50 stands for zero in the data rows.
Some points, one per row:
array([51., 57., 49., 49., 57., 63., 65., 72., 49., 68., 65., 57., 60., 56., 63., 49.])
array([52., 55., 51., 69., 51., 50., 61., 53., 64., 68., 57., 45., 61., 51., 59., 51.])
array([43., 33., 42., 28., 48., 36., 50., 30., 41., 32., 47., 39., 49., 48., 50., 42.])
array([55., 53., 52., 54., 51., 74., 50., 50., 77., 56., 46., 75., 51., 50., 49., 49.])
array([50., 50., 50., 51., 49., 48., 55., 50., 49., 51., 42., 48., 59., 51., 50., 50.])
array([66., 62., 59., 31., 50., 45., 52., 52., 56., 47., 58., 44., 53., 50., 54., 59.])
array([55., 66., 68., 58., 50., 66., 52., 50., 49., 66., 51., 72., 56., 51., 53., 64.])
array([51., 54., 52., 79., 52., 80., 51., 52., 63., 62., 53., 76., 50., 52., 52., 50.])
array([65., 66., 60., 70., 51., 55., 68., 61., 72., 62., 74., 46., 64., 52., 69., 60.])
array([29., 23., 37., 36., 42., 31., 49., 45., 26., 33., 52., 32., 50., 43., 49., 27.])
array([50., 50., 51., 50., 49., 50., 51., 49., 50., 49., 50., 49., 49., 50., 49., 51.])
array([49., 50., 50., 50., 46., 47., 46., 44., 50., 48., 50., 48., 43., 48., 43., 50.])
array([44., 49., 52., 51., 48., 51., 51., 49., 50., 54., 47., 49., 50., 50., 50., 45.])
array([45., 44., 47., 48., 44., 44., 30., 28., 50., 43., 39., 42., 24., 41., 30., 47.])
array([54., 53., 50., 51., 51., 50., 50., 47., 58., 52., 49., 49., 49., 49., 50., 51.])
array([38., 38., 39., 43., 24., 45., 51., 31., 30., 43., 49., 41., 52., 26., 49., 45.])
array([49., 51., 50., 50., 51., 50., 49., 51., 51., 48., 50., 49., 49., 52., 50., 52.])
array([52., 51., 51., 50., 49., 47., 46., 50., 49., 48., 48., 51., 47., 52., 46., 51.])
array([50., 51., 49., 48., 50., 50., 49., 51., 51., 50., 51., 49., 50., 50., 50., 52.])
array([36., 47., 30., 49., 73., 49., 66., 69., 44., 55., 66., 47., 63., 71., 66., 29.])
array([38., 59., 48., 38., 47., 58., 58., 58., 47., 61., 50., 64., 64., 51., 57., 34.])
array([66., 54., 52., 41., 50., 70., 51., 50., 68., 63., 51., 74., 50., 52., 51., 55.])
array([51., 50., 50., 50., 51., 48., 50., 49., 51., 49., 50., 48., 49., 51., 49., 51.])
array([48., 51., 49., 48., 60., 43., 50., 57., 49., 41., 51., 50., 53., 57., 49., 49.])
array([44., 51., 42., 40., 65., 32., 62., 68., 47., 46., 68., 31., 59., 63., 61., 33.])
array([27., 28., 25., 53., 26., 39., 51., 32., 38., 39., 54., 45., 41., 23., 49., 25.])
array([71., 70., 79., 52., 47., 62., 54., 48., 69., 75., 53., 51., 54., 51., 55., 68.])
array([43., 39., 25., 49., 73., 36., 43., 58., 39., 36., 43., 45., 47., 74., 46., 36.])
array([56., 64., 71., 42., 50., 52., 64., 51., 41., 59., 56., 41., 63., 52., 63., 69.])
array([40., 41., 44., 50., 66., 49., 42., 65., 45., 39., 54., 47., 42., 66., 46., 46.])
array([58., 61., 67., 67., 48., 59., 31., 39., 65., 59., 30., 55., 41., 56., 32., 56.])
array([48., 32., 30., 37., 52., 48., 46., 53., 39., 39., 48., 50., 41., 54., 45., 41.])
array([60., 69., 56., 69., 52., 60., 69., 52., 70., 63., 68., 51., 69., 51., 69., 55.])
array([64., 50., 57., 64., 48., 56., 43., 42., 66., 47., 43., 59., 46., 50., 42., 64.])
array([46., 44., 53., 35., 57., 22., 24., 53., 51., 27., 26., 29., 24., 55., 23., 49.])
array([47., 53., 58., 41., 48., 34., 58., 48., 48., 48., 52., 36., 59., 49., 57., 46.])
array([50., 52., 51., 49., 75., 51., 78., 87., 50., 52., 81., 51., 76., 70., 81., 49.])
array([50., 50., 49., 49., 54., 48., 41., 53., 50., 50., 36., 52., 49., 53., 43., 50.])
array([55., 53., 60., 44., 56., 39., 39., 49., 52., 46., 39., 41., 42., 56., 38., 59.])
array([55., 61., 54., 53., 50., 71., 72., 60., 53., 72., 74., 72., 69., 53., 72., 56.])
array([74., 70., 62., 52., 53., 65., 55., 52., 69., 68., 48., 63., 60., 52., 52., 68.])
array([50., 49., 52., 48., 49., 47., 48., 49., 51., 49., 49., 49., 47., 50., 48., 50.])
array([49., 51., 50., 49., 50., 49., 49., 50., 48., 49., 50., 49., 49., 51., 49., 50.])
array([25., 43., 39., 41., 48., 54., 63., 57., 39., 54., 66., 53., 59., 45., 63., 28.])
array([54., 45., 39., 48., 35., 44., 39., 15., 51., 42., 44., 48., 31., 36., 40., 47.])
array([52., 45., 43., 48., 20., 48., 32., 25., 50., 46., 25., 49., 37., 19., 30., 48.])
array([55., 44., 45., 38., 47., 40., 50., 37., 50., 35., 51., 43., 44., 46., 51., 59.])
array([26., 36., 26., 43., 52., 43., 45., 54., 28., 38., 44., 50., 46., 53., 48., 32.])
array([54., 50., 51., 99., 51., 52., 49., 50., 51., 51., 53., 56., 46., 52., 50., 51.])
array([47., 57., 56., 33., 69., 36., 33., 57., 36., 42., 28., 38., 40., 70., 32., 54.])
array([44., 46., 32., 48., 52., 43., 60., 62., 43., 38., 67., 53., 55., 53., 61., 43.])
array([41., 57., 64., 39., 47., 41., 66., 61., 43., 59., 66., 32., 64., 51., 67., 54.])
array([73., 69., 64., 47., 53., 66., 57., 53., 60., 66., 46., 60., 60., 53., 57., 68.])
array([48., 35., 34., 30., 48., 47., 50., 49., 32., 49., 49., 48., 51., 49., 52., 52.])
array([52., 62., 59., 50., 41., 61., 47., 52., 53., 62., 48., 57., 44., 38., 47., 53.])
array([65., 53., 50., 40., 49., 68., 51., 50., 67., 62., 51., 73., 51., 49., 51., 54.])
array([55., 45., 59., 47., 59., 40., 45., 53., 50., 41., 45., 43., 40., 56., 43., 60.])
array([39., 33., 34., 49., 51., 45., 33., 47., 36., 33., 29., 50., 39., 52., 35., 43.])
array([64., 66., 70., 41., 53., 60., 58., 50., 45., 59., 52., 48., 64., 53., 61., 71.])
array([44., 47., 33., 49., 52., 46., 59., 61., 44., 40., 65., 54., 55., 53., 60., 43.])
array([44., 49., 34., 43., 71., 30., 56., 70., 48., 40., 61., 34., 56., 69., 58., 33.])
array([51., 52., 50., 50., 49., 50., 49., 50., 51., 50., 50., 49., 48., 49., 50., 50.])
array([50., 54., 49., 48., 51., 61., 53., 52., 51., 51., 56., 60., 51., 50., 51., 51.])
array([38., 45., 29., 51., 79., 46., 66., 68., 42., 53., 68., 41., 62., 75., 65., 33.])
array([54., 36., 50., 49., 51., 42., 47., 50., 47., 36., 49., 44., 42., 48., 47., 54.])
array([58., 54., 48., 49., 53., 48., 49., 50., 53., 51., 51., 49., 50., 51., 49., 52.])
array([48., 34., 34., 29., 48., 48., 50., 48., 32., 50., 48., 48., 51., 49., 51., 53.])
array([66., 38., 45., 65., 49., 46., 44., 44., 64., 46., 45., 45., 41., 49., 45., 63.])
array([51., 49., 49., 47., 49., 49., 43., 47., 50., 51., 42., 51., 49., 49., 42., 50.])
array([49., 59., 60., 30., 68., 39., 37., 62., 40., 47., 35., 41., 46., 69., 39., 60.])
array([53., 50., 54., 51., 50., 47., 59., 42., 51., 50., 64., 44., 48., 49., 58., 54.])
array([53., 48., 47., 52., 51., 53., 48., 53., 42., 53., 50., 48., 50., 48., 50., 52.])
array([53., 49., 49., 45., 49., 49., 52., 50., 50., 48., 48., 51., 51., 50., 49., 49.])
array([52., 52., 61., 49., 44., 51., 50., 48., 62., 50., 50., 50., 49., 47., 50., 40.])
array([54., 56., 59., 62., 42., 42., 51., 45., 62., 38., 50., 44., 50., 42., 52., 55.])
array([37., 44., 42., 48., 39., 36., 41., 39., 32., 41., 48., 37., 32., 37., 41., 36.])
array([51., 49., 51., 49., 50., 51., 50., 50., 49., 50., 49., 49., 49., 50., 49., 51.])
array([45., 30., 47., 40., 44., 36., 57., 52., 41., 38., 58., 28., 57., 44., 58., 50.])
array([48., 28., 37., 46., 42., 48., 48., 42., 44., 32., 50., 47., 48., 42., 49., 45.])
array([50., 52., 52., 44., 49., 50., 71., 53., 49., 50., 55., 50., 80., 52., 70., 51.])
array([70., 67., 62., 63., 50., 55., 70., 57., 71., 59., 72., 45., 66., 52., 70., 60.])
array([67., 56., 52., 42., 50., 64., 50., 50., 58., 64., 52., 69., 50., 51., 50., 61.])
array([51., 52., 50., 49., 50., 61., 51., 50., 52., 51., 51., 89., 50., 52., 51., 50.])
array([55., 46., 55., 43., 59., 38., 41., 52., 49., 46., 41., 44., 40., 58., 39., 57.])
array([39., 47., 62., 52., 63., 42., 42., 64., 33., 44., 37., 43., 41., 63., 40., 56.])
array([65., 56., 64., 36., 53., 43., 44., 62., 40., 47., 45., 41., 46., 53., 46., 66.])
array([47., 47., 33., 48., 52., 46., 60., 60., 42., 39., 65., 52., 55., 52., 60., 43.])
array([50., 42., 68., 50., 52., 47., 46., 45., 44., 44., 43., 46., 49., 50., 46., 61.])
40 more points follow, each with its number after it:
array([35., 29., 40., 48., 42., 49., 32., 45., 36., 32., 27., 51., 35., 43., 30., 44.]) 0
array([51., 65., 56., 56., 55., 66., 62., 70., 54., 66., 59., 67., 65., 54., 62., 54.]) 1
array([51., 39., 54., 46., 26., 43., 31., 35., 39., 30., 31., 52., 36., 25., 31., 53.]) 2
array([52., 49., 50., 51., 53., 51., 49., 53., 45., 49., 51., 52., 50., 53., 49., 51.]) 3
array([42., 33., 40., 41., 63., 32., 58., 58., 39., 41., 56., 34., 54., 61., 55., 49.]) 4
array([41., 48., 62., 53., 63., 43., 41., 63., 36., 45., 36., 43., 41., 63., 38., 57.]) 5
array([33., 42., 38., 51., 63., 45., 44., 39., 48., 42., 47., 48., 44., 66., 42., 32.]) 6
array([64., 54., 61., 45., 39., 43., 38., 43., 55., 44., 45., 45., 34., 41., 37., 67.]) 7
array([54., 61., 64., 51., 42., 60., 46., 48., 57., 57., 48., 59., 46., 38., 48., 55.]) 8
array([42., 55., 54., 47., 50., 49., 50., 49., 59., 51., 50., 51., 50., 52., 51., 39.]) 9
array([53., 57., 45., 62., 75., 61., 65., 71., 56., 60., 64., 65., 67., 76., 66., 47.]) 10
array([41., 47., 45., 39., 49., 39., 35., 42., 33., 43., 39., 38., 34., 51., 34., 42.]) 11
array([37., 47., 31., 49., 71., 49., 65., 68., 45., 54., 64., 47., 62., 69., 65., 31.]) 12
array([41., 46., 45., 46., 59., 36., 30., 46., 33., 38., 31., 39., 34., 61., 32., 39.]) 13
array([40., 48., 32., 46., 66., 41., 65., 67., 48., 49., 65., 32., 62., 68., 65., 32.]) 14
array([64., 65., 55., 32., 52., 47., 57., 52., 63., 49., 63., 45., 57., 53., 59., 57.]) 15
array([15., 46., 36., 56., 54., 47., 49., 52., 43., 42., 51., 46., 47., 56., 49., 9.]) 16
array([71., 64., 67., 53., 51., 51., 67., 63., 67., 60., 68., 44., 65., 52., 67., 64.]) 17
array([58., 58., 52., 84., 49., 69., 51., 51., 74., 73., 57., 79., 49., 50., 51., 54.]) 18
array([48., 53., 53., 71., 49., 73., 50., 50., 74., 54., 49., 73., 53., 50., 50., 50.]) 19
array([51., 52., 56., 45., 30., 41., 47., 37., 52., 40., 43., 42., 44., 30., 46., 54.]) 20
array([53., 67., 56., 52., 38., 61., 48., 50., 53., 64., 51., 57., 45., 35., 48., 53.]) 21
array([50., 51., 50., 50., 51., 49., 49., 50., 50., 49., 49., 48., 49., 52., 50., 52.]) 22
array([33., 55., 42., 52., 52., 48., 50., 46., 53., 50., 50., 50., 49., 52., 50., 37.]) 23
array([47., 44., 38., 46., 47., 38., 61., 56., 45., 43., 59., 45., 60., 47., 61., 41.]) 24
array([48., 41., 47., 54., 44., 49., 47., 39., 49., 39., 54., 43., 40., 44., 48., 50.]) 25
array([43., 26., 31., 45., 31., 50., 48., 31., 43., 34., 48., 49., 46., 31., 49., 40.]) 26
array([69., 56., 52., 41., 50., 65., 50., 50., 59., 65., 52., 71., 50., 51., 50., 62.]) 27
array([44., 34., 41., 44., 59., 38., 61., 57., 39., 43., 63., 29., 58., 56., 61., 49.]) 28
array([74., 65., 60., 71., 62., 70., 56., 67., 71., 62., 52., 68., 67., 64., 55., 75.]) 29
array([51., 56., 51., 49., 59., 63., 36., 55., 51., 66., 42., 60., 33., 60., 36., 52.]) 30
array([35., 43., 40., 49., 64., 45., 43., 40., 47., 42., 45., 47., 44., 66., 41., 35.]) 31
array([55., 46., 55., 45., 46., 55., 51., 50., 50., 55., 50., 52., 50., 47., 49., 53.]) 32
array([51., 51., 51., 51., 48., 47., 50., 50., 50., 49., 53., 44., 48., 49., 51., 50.]) 33
array([45., 51., 51., 50., 48., 50., 49., 49., 53., 56., 49., 50., 51., 50., 49., 47.]) 34
array([42., 46., 37., 49., 56., 48., 56., 63., 44., 39., 65., 51., 52., 56., 58., 44.]) 35
array([56., 52., 48., 49., 55., 49., 52., 50., 51., 50., 50., 49., 52., 54., 50., 54.]) 36
array([49., 49., 50., 52., 43., 51., 52., 42., 50., 51., 61., 47., 45., 44., 53., 49.]) 37
array([55., 60., 59., 59., 44., 43., 50., 46., 56., 40., 48., 42., 51., 44., 50., 54.]) 38
array([80., 65., 80., 60., 48., 71., 53., 56., 79., 73., 51., 59., 56., 48., 53., 79.]) 39
Which of these numbered points is nearest to each point below, looking only along the 5 directions in which the first points spread most? Its number follows each.
array([60., 45., 62., 56., 42., 37., 48., 48., 62., 36., 51., 41., 50., 41., 50., 58.]) > 38
array([43., 48., 47., 39., 49., 38., 34., 42., 33., 42., 38., 37., 33., 50., 33., 44.]) > 11
array([78., 64., 67., 70., 56., 72., 55., 65., 74., 64., 51., 65., 63., 56., 56., 79.]) > 29
array([47., 46., 41., 46., 51., 37., 63., 52., 44., 43., 58., 45., 61., 52., 60., 39.]) > 24
array([39., 48., 31., 46., 67., 41., 67., 68., 48., 49., 66., 31., 63., 69., 66., 31.]) > 14
array([50., 59., 61., 28., 70., 38., 35., 62., 40., 46., 33., 40., 44., 71., 37., 61.]) > 5
array([36., 25., 26., 43., 24., 50., 49., 29., 44., 35., 50., 51., 45., 24., 48., 36.]) > 26
array([34., 49., 41., 47., 68., 58., 69., 67., 46., 59., 69., 63., 64., 66., 70., 27.]) > 12
array([45., 36., 42., 44., 59., 40., 61., 59., 40., 45., 63., 32., 58., 57., 61., 49.]) > 28
array([47., 47., 31., 44., 73., 33., 51., 64., 43., 39., 50., 40., 51., 73., 51., 35.]) > 4
array([51., 48., 47., 50., 44., 51., 54., 44., 50., 52., 55., 43., 48., 45., 55., 51.]) > 37
array([43., 51., 35., 48., 56., 46., 64., 66., 46., 51., 66., 38., 61., 58., 63., 32.]) > 14
array([37., 50., 51., 59., 52., 45., 47., 54., 52., 40., 48., 47., 47., 53., 46., 33.]) > 23
array([52., 66., 56., 50., 36., 61., 46., 50., 52., 65., 49., 58., 43., 33., 46., 52.]) > 21
array([50., 54., 50., 50., 59., 61., 32., 59., 51., 63., 39., 61., 38., 58., 32., 51.]) > 30
array([50., 49., 51., 52., 44., 52., 55., 43., 52., 52., 59., 45., 44., 44., 54., 50.]) > 37
array([56., 44., 53., 48., 44., 55., 49., 49., 47., 58., 48., 52., 52., 45., 50., 53.]) > 32
array([70., 56., 69., 51., 47., 43., 31., 42., 62., 49., 35., 43., 33., 50., 31., 69.]) > 7
array([54., 45., 54., 45., 45., 56., 50., 48., 50., 55., 50., 52., 50., 46., 48., 52.]) > 32
array([49., 51., 50., 49., 49., 51., 49., 49., 50., 50., 50., 48., 49., 49., 50., 50.]) > 34
array([52., 51., 55., 50., 59., 46., 59., 58., 49., 51., 62., 45., 49., 56., 59., 55.]) > 36
array([40., 60., 54., 40., 46., 60., 56., 54., 46., 62., 47., 67., 64., 47., 56., 41.]) > 32
array([52., 36., 45., 36., 46., 26., 35., 35., 46., 32., 39., 26., 36., 48., 35., 52.]) > 11
array([50., 51., 50., 52., 50., 52., 49., 49., 51., 51., 50., 52., 50., 49., 50., 50.]) > 34
array([42., 45., 36., 49., 56., 48., 55., 63., 45., 37., 66., 51., 52., 57., 58., 44.]) > 35
array([37., 39., 31., 49., 55., 52., 47., 33., 50., 41., 51., 50., 46., 57., 47., 26.]) > 6
array([39., 47., 60., 52., 62., 43., 43., 64., 34., 45., 38., 44., 42., 62., 40., 56.]) > 5
array([54., 47., 56., 43., 60., 38., 41., 53., 50., 47., 42., 43., 40., 59., 39., 57.]) > 5
array([49., 52., 48., 51., 55., 50., 44., 56., 49., 47., 48., 51., 46., 53., 46., 51.]) > 3
array([51., 52., 55., 45., 32., 42., 47., 38., 51., 41., 43., 43., 45., 32., 46., 54.]) > 20
array([30., 25., 25., 46., 23., 49., 49., 28., 43., 37., 54., 49., 45., 24., 51., 31.]) > 26
array([52., 57., 43., 63., 77., 62., 65., 71., 54., 60., 64., 67., 68., 78., 67., 46.]) > 10
array([42., 45., 45., 46., 58., 37., 32., 47., 34., 39., 33., 39., 36., 60., 33., 40.]) > 13
array([49., 41., 49., 52., 48., 43., 36., 47., 42., 31., 42., 42., 31., 47., 36., 51.]) > 11
array([68., 63., 53., 71., 70., 66., 60., 71., 65., 61., 53., 68., 67., 71., 62., 66.]) > 29
array([46., 36., 48., 49., 62., 49., 28., 45., 47., 48., 23., 48., 32., 60., 28., 47.]) > 13
array([50., 50., 51., 66., 49., 70., 50., 50., 72., 54., 47., 68., 51., 50., 49., 49.]) > 19
array([48., 51., 51., 81., 49., 65., 50., 50., 63., 51., 48., 66., 50., 49., 50., 51.]) > 19
array([47., 43., 52., 38., 55., 25., 21., 55., 47., 26., 28., 32., 23., 54., 21., 48.]) > 13
array([65., 66., 55., 31., 51., 48., 59., 53., 64., 49., 65., 45., 59., 52., 61., 57.]) > 15
array([42., 28., 23., 43., 50., 47., 48., 54., 38., 33., 49., 49., 43., 51., 46., 40.]) > 6
array([36., 53., 36., 44., 64., 51., 60., 67., 45., 55., 59., 54., 62., 62., 62., 28.]) > 12
array([30., 24., 24., 47., 22., 49., 48., 26., 44., 36., 53., 49., 45., 23., 50., 31.]) > 26
array([53., 51., 52., 54., 45., 54., 55., 44., 53., 54., 59., 47., 44., 45., 54., 52.]) > 37
array([51., 49., 52., 49., 49., 51., 50., 50., 50., 52., 50., 49., 51., 50., 49., 51.]) > 34
array([54., 50., 50., 77., 51., 49., 49., 50., 46., 49., 53., 51., 48., 50., 51., 52.]) > 9
array([51., 65., 55., 55., 56., 66., 62., 70., 54., 66., 59., 67., 65., 54., 62., 53.]) > 1
array([48., 49., 49., 50., 49., 50., 45., 59., 50., 53., 37., 50., 65., 48., 48., 48.]) > 3
array([52., 50., 59., 48., 31., 43., 47., 45., 51., 43., 44., 41., 47., 31., 45., 55.]) > 20
array([68., 58., 70., 60., 56., 46., 26., 43., 67., 53., 29., 42., 33., 59., 26., 67.]) > 7
array([52., 52., 53., 67., 51., 86., 52., 52., 57., 57., 44., 71., 54., 50., 50., 53.]) > 19
array([53., 66., 54., 67., 53., 67., 68., 53., 61., 69., 63., 67., 70., 53., 70., 52.]) > 1
array([49., 47., 49., 47., 52., 36., 65., 53., 47., 46., 58., 43., 63., 52., 62., 44.]) > 24
array([60., 56., 63., 30., 70., 43., 37., 61., 49., 49., 33., 44., 44., 70., 36., 66.]) > 5
array([53., 50., 49., 77., 50., 49., 49., 50., 48., 49., 51., 50., 48., 51., 51., 52.]) > 9
array([38., 33., 44., 30., 44., 35., 50., 35., 38., 34., 47., 35., 53., 46., 50., 37.]) > 11
array([49., 49., 50., 50., 53., 51., 48., 54., 47., 47., 51., 49., 47., 52., 48., 51.]) > 3
array([29., 26., 24., 47., 33., 47., 50., 30., 41., 34., 47., 49., 49., 31., 51., 32.]) > 26
array([54., 60., 53., 62., 52., 69., 65., 53., 56., 72., 57., 75., 68., 52., 65., 53.]) > 1
array([49., 51., 50., 47., 50., 49., 61., 51., 49., 48., 51., 49., 66., 51., 62., 49.]) > 9
array([50., 42., 53., 47., 24., 45., 26., 29., 42., 29., 26., 52., 28., 25., 27., 52.]) > 2
array([43., 35., 40., 42., 62., 33., 57., 58., 40., 41., 56., 36., 54., 60., 55., 49.]) > 4
array([80., 63., 75., 64., 50., 71., 53., 60., 78., 68., 52., 62., 60., 52., 54., 81.]) > 39
array([51., 51., 51., 52., 48., 49., 51., 50., 50., 50., 53., 45., 49., 49., 51., 50.]) > 33
array([50., 50., 50., 49., 51., 48., 48., 51., 51., 52., 49., 48., 46., 51., 47., 50.]) > 22
array([50., 50., 58., 50., 45., 44., 60., 42., 49., 51., 64., 45., 48., 43., 59., 54.]) > 37
array([51., 53., 51., 56., 51., 74., 50., 52., 75., 56., 47., 75., 51., 49., 52., 49.]) > 19
array([50., 53., 47., 44., 32., 42., 45., 29., 51., 41., 40., 46., 41., 31., 45., 50.]) > 20
array([26., 26., 24., 52., 26., 44., 49., 31., 42., 38., 53., 47., 39., 24., 47., 27.]) > 26
array([37., 57., 39., 53., 58., 50., 49., 53., 45., 52., 51., 49., 50., 57., 49., 45.]) > 23
array([57., 38., 43., 41., 51., 37., 51., 52., 37., 51., 51., 36., 51., 50., 52., 57.]) > 33
array([41., 44., 34., 49., 57., 48., 55., 64., 44., 36., 67., 51., 52., 58., 58., 43.]) > 35
array([47., 45., 49., 49., 48., 45., 20., 38., 48., 40., 30., 40., 14., 45., 19., 48.]) > 0
array([55., 37., 43., 38., 40., 28., 38., 30., 42., 33., 38., 28., 39., 41., 38., 53.]) > 11
array([47., 45., 49., 48., 29., 44., 25., 25., 45., 31., 26., 49., 24., 29., 24., 50.]) > 2
array([49., 36., 45., 48., 51., 48., 27., 40., 47., 51., 19., 49., 32., 50., 26., 46.]) > 0
array([45., 50., 51., 50., 48., 49., 49., 50., 53., 55., 50., 50., 51., 50., 50., 47.]) > 34
array([43., 47., 48., 51., 51., 51., 50., 48., 49., 52., 49., 49., 49., 51., 50., 45.]) > 9
array([63., 64., 55., 33., 50., 48., 56., 51., 63., 48., 62., 44., 55., 51., 58., 56.]) > 15
array([68., 62., 64., 61., 55., 51., 63., 69., 69., 60., 66., 43., 61., 55., 65., 61.]) > 17
array([68., 64., 60., 29., 51., 45., 53., 54., 57., 47., 60., 44., 55., 51., 56., 60.]) > 15
array([51., 50., 51., 51., 47., 47., 50., 49., 50., 48., 53., 44., 48., 48., 51., 49.]) > 33
array([52., 64., 53., 64., 51., 65., 67., 52., 59., 66., 62., 65., 67., 51., 68., 52.]) > 1
array([47., 52., 45., 48., 48., 37., 22., 33., 47., 32., 28., 45., 17., 47., 23., 49.]) > 0
array([64., 64., 59., 69., 50., 55., 65., 58., 70., 60., 71., 46., 61., 50., 66., 59.]) > 17
array([67., 61., 53., 69., 69., 65., 59., 69., 63., 60., 53., 67., 65., 69., 61., 65.]) > 29
array([47., 49., 50., 82., 49., 65., 50., 49., 63., 50., 47., 67., 52., 50., 50., 49.]) > 19
array([26., 26., 24., 51., 26., 43., 49., 30., 41., 36., 51., 46., 45., 25., 50., 25.]) > 26
array([48., 51., 49., 44., 52., 49., 49., 51., 50., 48., 48., 50., 51., 53., 48., 42.]) > 3
array([52., 66., 56., 50., 38., 61., 47., 50., 51., 65., 49., 56., 44., 35., 47., 53.]) > 21
array([61., 59., 48., 68., 76., 62., 64., 72., 59., 61., 57., 69., 68., 77., 63., 57.]) > 10
array([55., 46., 50., 48., 45., 53., 49., 51., 44., 56., 48., 50., 50., 47., 50., 53.]) > 32
array([31., 33., 32., 55., 28., 38., 48., 36., 35., 40., 57., 44., 38., 25., 47., 27.]) > 26
array([51., 44., 45., 48., 21., 49., 32., 25., 49., 46., 27., 49., 37., 21., 30., 49.]) > 2
array([19., 47., 47., 18., 46., 38., 46., 48., 15., 39., 46., 45., 50., 47., 46., 29.]) > 11
array([51., 55., 52., 50., 51., 70., 78., 58., 53., 73., 79., 70., 72., 51., 77., 51.]) > 1
array([55., 48., 59., 46., 58., 37., 40., 51., 51., 44., 40., 43., 39., 56., 41., 61.]) > 5
array([51., 58., 51., 50., 60., 61., 41., 50., 50., 64., 47., 60., 32., 59., 39., 52.]) > 30
array([28., 40., 30., 36., 52., 42., 42., 54., 29., 37., 41., 49., 46., 51., 43., 30.]) > 6
array([29., 32., 28., 54., 30., 41., 51., 36., 40., 41., 54., 46., 42., 27., 49., 28.]) > 26
array([54., 62., 64., 50., 42., 63., 46., 48., 56., 59., 48., 61., 45., 38., 47., 55.]) > 8
array([67., 54., 53., 39., 51., 70., 51., 51., 69., 63., 51., 75., 51., 52., 51., 56.]) > 27
array([48., 67., 51., 51., 53., 50., 49., 54., 49., 53., 49., 50., 51., 52., 51., 52.]) > 36
array([72., 67., 57., 59., 49., 65., 52., 53., 77., 72., 49., 69., 56., 50., 51., 62.]) > 29
array([67., 59., 69., 68., 32., 52., 31., 45., 70., 57., 40., 44., 32., 33., 32., 66.]) > 7
array([45., 29., 33., 45., 32., 51., 48., 33., 43., 37., 48., 49., 46., 33., 49., 42.]) > 26
array([52., 53., 54., 49., 34., 45., 57., 27., 50., 48., 64., 46., 47., 37., 58., 52.]) > 37
array([52., 51., 55., 49., 60., 46., 59., 59., 49., 51., 62., 46., 49., 56., 59., 55.]) > 36
array([51., 53., 51., 55., 51., 75., 50., 52., 75., 56., 46., 78., 50., 49., 52., 49.]) > 19
array([51., 34., 55., 38., 26., 34., 46., 39., 42., 31., 47., 36., 48., 26., 47., 51.]) > 20
array([50., 50., 49., 47., 49., 49., 49., 49., 49., 49., 50., 48., 50., 51., 49., 52.]) > 22
array([51., 51., 48., 50., 21., 44., 54., 18., 50., 44., 61., 46., 45., 26., 54., 51.]) > 20
array([56., 60., 63., 52., 44., 61., 45., 44., 57., 54., 45., 63., 45., 43., 45., 57.]) > 8
array([62., 52., 64., 57., 46., 58., 40., 41., 64., 48., 42., 63., 47., 47., 39., 62.]) > 8
array([54., 44., 52., 42., 28., 32., 36., 28., 45., 28., 35., 48., 35., 30., 35., 50.]) > 2
array([36., 60., 41., 57., 55., 51., 50., 51., 52., 53., 51., 52., 49., 56., 49., 42.]) > 23
array([18., 46., 36., 56., 53., 46., 50., 52., 43., 42., 52., 47., 48., 56., 50., 12.]) > 16
array([51., 57., 51., 50., 59., 60., 42., 50., 50., 63., 47., 59., 33., 58., 40., 51.]) > 30
array([70., 58., 67., 63., 33., 48., 38., 50., 66., 54., 44., 43., 36., 31., 38., 69.]) > 7
array([57., 39., 44., 41., 50., 38., 51., 52., 38., 51., 51., 36., 51., 49., 52., 56.]) > 33
array([52., 50., 53., 50., 49., 51., 49., 49., 52., 51., 50., 50., 51., 50., 48., 52.]) > 34
array([12., 42., 22., 46., 55., 45., 49., 49., 29., 47., 51., 45., 47., 57., 49., 12.]) > 16
array([56., 58., 52., 84., 50., 76., 51., 50., 72., 68., 54., 81., 47., 52., 51., 53.]) > 18
array([52., 56., 47., 48., 10., 47., 46., 17., 51., 45., 48., 49., 43., 10., 46., 51.]) > 20
